128 stands for zero in the data rows.
Here are some points, one per row:
[174 115  60 174 157 153 205 128 101  38 134 154 166 124 100  87 191 185
  88  78 167 143  60  52 111 176  89 136 108 135 118 165 141  96 146 104
 100 141 122 138 167 135 140]
[130 108 127  64 154  94 168 178  96  29 130 124 175 138 111 121 157 144
 106  73 137 134  86 162 144 116 100 177 119 143 141 171 123 133 161 122
 174 167 126 117 170 165 133]
[121 143 209 121  30 157  98  31 163 191 104 119  93 112 177 137 101 155
 146 206 163 133 155  65 131  99 187  67 158 110 174 133 141 182 116 127
 200  91 133 132 116 130  80]
[139 142 112 139 197  81 179 103 104  68 118 121 112 105 114 125 109 133
 121 119  28 127  82 111 142 135  82 120 136 152 131 127 115 165 105 143
 110 112 119 109 117 157 152]
[107 129 139 125 158  77 139 147 149 166 111 178 135 171 105 133 162 131
 160 145 113 163 114 128 141 115 158 107 149 145 101 199 124 124 139 167
  86 156 159 111  90  80 142]
[109 139  92 254 213  89 115 154 134 149 141 128  95 128 149 136 103  72
  98  82  80 127  99  90 135 108  96 121  98 138 115  97 123 111 141  90
 155 163 124 116  88 130 125]
[227 175 150  15 146 157 135  68 160 166 140 113 147 102 153 163 120 153
  96 155  39 122 148  95 117 140 190 155 120 115 179 127 136 169  97  83
 211  77 119 200 109 122  95]
[146 127 103  89 154   1 148 116  91 111 154 116  86 151 109 140  89  77
  75  58 135 137 117 192 109 167 100  80 107 118 167  65 111 160 108  82
 151 148 142 150 134 128 115]
[ 96 181 100 147  43 183 122 233 135 247 127 134  97 129  97 167 119 108
 166 122 124 137 213 156 106 157 194 138 154  95  96 170 116 123 120 156
  91 124 134  85  83  59 121]
[123 134 104 118 193 123 190 213 119  48 157  99 127 145 103 135  87 192
 103 113 153 135  94 121 103 126  79 140 110 120  83 155 126 122 111 119
 123 112 135 132  78  62  97]
[108 120 115 110 109 130  91 196 111 169  97 132 115 118 167 153 118 138
 152  88 124 150 151 160 133 127 163 137 165 140 114  56 106  87 149 147
 147  85 145 119 109  51 128]
[ 97 183   0  43 110 173 127 124 109 128 104 185 171 131 162 134 106 141
 154 174  84 155 151 170 164  97 138 228  98 168 160 180 133  95 100 104
 136  95 112 137  86 189 120]
[127 154 124 115 112  36 120 127  83 159  57 132  82 160 161 143 112 103
 184 126  73 133 132  66 144 117 136 145 123 146 132 127 123 122 123 125
 108  88 113 128  90 127 140]
[127 166 111  65 173 255 119 181 109  97 108 121 105 114 145 125 170 125
  96 109 139 148 107 206 117 130 112 183 115 155 144  81 115 105 122 152
 167 131 112 108 127 141 135]
[175  57 206 181 119 124 156 193 154 160 126  56 119 156 125 120 106 113
 131 117 116 114 131 195 101 146 112 101 122 143 122 102 117 187 113  62
  97 121 132 125 149 132 110]
[106 147 148 168 197 143 108 156 145 170 123 164 101 134  95 136  87  90
  54 113  99 114 177  83 135 170 121 103 126 138 154 147 103 104 103 146
  62 154 118 112 133  12 135]
[152 199  84  92 115 219 154 137  78 105 109 125 150  84 109 117 148 115
 120 177  97 161 157  64 108 112  83 162 117 123 206  61 135  65  82 148
 159 112 149 100 123 162 130]
[148  88 135 106 193 134 128  24 136 138 100 107 160 126 118 125 131 140
 160 194 143 124 129 124 172  63 159  91 140 123 126 121 139 107 117  98
 123 130  86 135 118 229 116]
[156 127 198 118  96  45 142  98  87 167 141 124 128 161 131 129 131  85
 148 108 155 125 133 160  86 160 133 115 114 144 100 163 112  87 119 113
  87 191 152 121 118 133 143]
[106 155 106  62 182 129 118 243 145 149 145  87 115 120 136 133  86 157
  93  59 211 119 169 170 152 135  77 118 108 145  75 255 107 150 125  79
 107 114 135 112 116 137 145]
[133 120 150 172 168 174 160 162 149 125 181 159 156 186 102 132 155  81
  89 138 183 104 131 136 123 163 146 127 124 104 104  97 137 123 128 165
  52 146 161 120 113  22 102]
[121 160 125  72 119  65  72 121 137 132 134 127 122 117 173 132 126 186
 138 123 130 138 183  78 134 121 136 114 133 116 103 109 155 134 108 109
 147  91 121 154 145 178 117]
[114  90 107 114  93  62 116  90 149 181 137 110 167 126 127  93 138 137
 158 125 158 104 109  90 122 119 126  76 118  95 133  72 149 143 155 135
  97 161 139 156 101 127 130]
[159 106  73 187 162 187 116 183 134 124 127 105 154 129 148 140 146 115
 103  98 141 136 175 138 144 158 116 156 105 111 179 101 118 135 130 130
 135 150 134 140 123   0 139]
[133 149 113 255 137 147  92 183 128  96 161  98  63 108 139 140 158  98
  91 127 162 118 148 185 167 115 150 129  98 130 124  68 113 125 149 126
 185 156 140 157 157 139 141]
[117 117 125 128  42 101 139  36 125 110 131 127 132 104 106 123 144 145
 123 102  86 150  75  87 117 143  96 128 113 130 104 162 128 130 131 118
  46 116 115 147 118 107 137]
[166 126 125  89  97 115 121 146 131 202 135 107 105 159 167 112 117 104
  46 131 107 134 123  84 140 191 137 120  96 147 136 168  99 152 111 170
 132 113 130 144 108 143 101]
[166 134 248  77 123  63 112   0 155 132 131 100 120  58 105 120 158 130
 157 111 126 121 144 102 120  69 164 106 129 113 168  75 155 142 148  89
 152 111 117 177 152 172 117]
[140 140 169 153 146 191 145 229 134  65 156  81 105 104 178 142 137 123
 116 154 183 132 172  53 136 112 118 156 117 144 129  71 131 173 116 128
 206 137 105 120 118 175 138]
[ 97 117  84 182 152  96 142 202 117 122 138 150 105 165 118 154 114 100
 125  99 136 126 130 136 127 146 119  62 136 157 144 155 129 125 125 119
  96 146 167 124 155  59 144]
[209 110 158  54 174 141 166  82 152 100 133  64 124 117 118 141 143 142
 113 128 183 112 102  62 128 124 100  96 159 120 149 136 146 120 139 124
 234 132  88 159 155 137 136]
[130 135  98 181 191 148 139  60  91  81 116 151 206  83 115  69 165 173
 131  99 165 129 106 210 126 126  75 137 119 119  71 124 132 106 125 134
  77 113 140 121 146 140 130]
[107  84 104 218 209 188 107 173  91  76 114 111 151 147  75 120 137 123
 155 134 123 136 109 153 140  93 132 149 117 117 155  71 134 129 148 102
 225 177 110 130 133 167 129]
[192 152 153 217  62 147 116 102 164 200 154  73  84 148 155 141 101 121
  43 132  38 131 161  86 112 183  67  77 122 143 164  80 119 180 131  43
 110 150 112 168 115  79 125]
[115 171  63 155 154 125 167 219  84  72 140 114 156 140  68 111 181  95
  44  75 173 113 133 139 111 159  91 185 129 138 140 154 125 120 126  95
 178 112 120 124 149 144 126]
[185 122 198  58  58 185 100  17 155 166 105 147  67 143 160 132 115 119
 176 176  78 119 113 134 123 106 176 109 154 109 153 216 147 151  92 103
 211 114  95 157 126 255 118]
[117 145  97 167 144 190 163  46 110  75 112 172 149  94 107 149 167 130
 172 135 153 135 169 184 150 133 163 191 121 147 110 142 131  54 141  97
 140 122 152 144 142 173 130]
[ 41 114  33 159  90 206  73 150 164 185  86 144 127  89 139 126  96 155
 148 150 121 138 150 185 119 137 177 156 137 145  63 203 135 112 142 204
 184 153 119 106  94  54 133]
[148 182  94 135  68 209 199 197 144 113 112 120 146 150 117 143 145  93
 109  80 138 128 157 154 189 120 113 103 119 134 177 106 130 146  93 158
  95 116 132 167  55 182 144]
[111 114 125 223 208 152  28 222 121 141 133 117 151 148 113 128 126 182
  86  64 143 139 121 163 137 125 129 142 112 102 133 127 130 102 140 143
 123 112 142  96 124 159 108]
[ 74  95 153  66 123  32 107  33 127 163  93 141 164  97 166 119 132 123
 224 226  64 143 120 130 145  75 150  87 165 113 121 192 138 161 130  90
 155 112 115 104 167 155 102]
[ 87 145 137 135 108 116 126 148 144  58  90 124 132  96 125 116 111 191
 192 128 143 120  96 118 138 168 139 165 132 107 122 159 139  52 110 137
  62 133 140 100 120 118 112]
[100  87 181 131  49  98 136  80 125 138 139 119  86 155 140 136 119  66
 132  79  89  99 121  71 113 149 139  84 121 133 117  51 123 169 144 114
  75 168 125 133 133  91 143]
[ 81 156  83 145 135 204 123 172 131 119 143 146 178 103  73 130 138 140
 105 138 245 126 136 202 130 119 150 151 114 117  62  96 120 106 168 211
 181 155 160 112 115  67 118]
[136 150 107 119 107 100 101  83 120 130 124 141 125 172 108 127 141 105
 112 119 103 118  81  94 130 100  84 185 132 156 139 132 116 130  85 117
 106 128 132 114 119 146 113]
[135 145 155  29  65   0 148 103  90 157 127 120 108 151 149 149  88 144
 147 148  67 113 136 191 124 117 145 108 113 138 178 174 141  85 105 188
  93 159 106 131 147 226 135]
[ 62  51 106 106  75  79  66 134 110 138 149 143  95 151  97 109 127  80
 186 126 135 143 100 138 119 139 131  82 155 133 110 207 122 157 110 100
  41 150 137  86  95 114 141]
[ 64 105 126 189 124  78 133 215 150 158 140 148 132 139 128 139 118 112
 146 100 163 124 102 142 113 134 146 123 175  65  94  78 127 121 156 184
  61 175 155 116 130  56 113]
[112 148 139  79 110  44 156  45 112 105 141 148 192 141 104 146 106 134
 171 228  56 153 117 124 145  94 108 170 112 151 114 181 150 111 124 145
 106 122 113 117 207 230 145]
[177 115 157 135 159 187 152 134 170 151 102 115 117 115 175 143 128 138
 109 175  80 114 152 140 123 116 124 118 158 125 123  95 123 159 150 152
 146  76 114 165 123 229 131]
[180  42 167 156 177  94 115  63 116 125 169 175 167 113 145 108 166 126
 141 159 161  89 123 100 148  95 113 116 189  86  97 101 141 143 139 159
 121 155 133 170 159 101 157]
[101 140  96 148 162 199  77 191 119 116 126  89  64 155 136 122 111 173
  98  35 226 107 112 164  94 156 156 142 115 144 128 136 114 163 130 123
  86 141 145  85 129  68 180]
[136 145 255 145  31 187  87  53 162 244  99 142  83 151 164 146  80  41
 180 200 153 136 128 158 141 153 146 120 145 122 120 224 114 147 113 182
 125  88 120 127 135 133 110]
[ 91  81 130 163  68  99 136   5 131 152 159 173 172 106 128 102  95 114
 138 136 112 136 109 109 110 131 154 122 159 135  95 118 117 133 161 150
 109 143 119 113 134 137 112]
[118  77 134  79 134 101 123 119 140  69 151  93  87 122 152 100 131 145
  92  89 104 133 105  79 147  99  91 149 104 157 170 165 141 144 162 130
 119 126 130 139 104 121 147]
There is one direction along which these points spread out most. Take the direction at right angles to it along which they spread out most. Go by this last direction. For each point below, how far along it does it lie, from 0 to 99? The average is 50, and the first point in the table lies past the average. One standard deviation of the points above along it is 16.
[ 90  67 229 228 195 163 145 146 132 152 147 188 168 139 140 130 142  98
 143  63 246  84  93 119  73 135  85 129 123 115 120 147 122  99 155 134
  81 154 136 131 192 111 144] --> 41
[149 168 106 214 194 156 145 234 117  90 105 126  67 122 148 127 150 128
 113 115 117 136 174 145 132 134 123 153 128 117 156  14 148 116 140 125
 167 117 142 113 133 190 156] --> 66
[107 103  91   0 220  44 146 122 118   0 129 117 201  56  57 121 188 191
 217 180 104 170  75 183 108  76 122 175 133 133  95  36 144 100 158 133
 138 110  96  78 138 143 125] --> 87
[166  99 109  82 110 116 199  64  96  67 157 132 177 103  81  76 169 140
 156 116  91 108  63 116 141 117  91 144 132 150  94 164 140  92 136 123
 143 114 137 117 175 112 127] --> 70
[160 132 107  97 169 171 213 199  83   3 141 137 138  98  85 129 138 157
  94 127 123 119 204  65  90 143  95 156 127 116 192 103 143 132 124  86
 255 113 124 127 185 209 143] --> 94
[123 169 200 141  44 173 108 111 175 221 113  96 110 177 158 166 123 110
 126 155 142 138 205  60 169 129 216 101 139 110 130 119 143 183 116 116
 151  68 125 121 122 118  95] --> 27
[127  94 255 119 118 106  84  71 159  90 127  89 136 103 117 108 125  91
  93 156 184  94 104 166  96  82 162  68 145 114 121  62 139 124 147  88
 156 139 100 170 147 122 121] --> 49
[103 122 117 178  75  29  52 147 146 129 133 125 110 148 150 131 118 152
 158 185  41 107 111  66 108 142 154  77 125 109 111  98 108 102 118 153
  39 135 136  93 131  74 152] --> 23
[118 133  97  55 129 120 132 115 136 146 133 164  91 179 119 138  98 124
 103  97 141 126 118 158 113 133 105 109 116 145 148 130 104 134 104 108
 158 115 132 119 166 135 131] --> 52
[120 160  38 133  37 207 158  93 110 181  74 218 107 148 120 150 115 129
 127 205  92 128 137 147 184 132 159 158 125 117 134  69 129 120 118 194
  63 115 144 126 106  92 127] --> 38
[150 172 154  18  96 197  73 102 157 161 136 112 155  98 161  93  87 153
 179 158 101 115 126  99 140 107 130 105 132 126 117 178 119 152 144 100
 127 102 107 145  67 196 108] --> 54
[136 102 122 191 116 113  99 170 159 163 165 161 143 115 154 108 133 161
 117 134 184 153 112 162  87 163 115 134 116 127  89 189 121 143 153 173
  92 126 153 129 146   2 140] --> 27
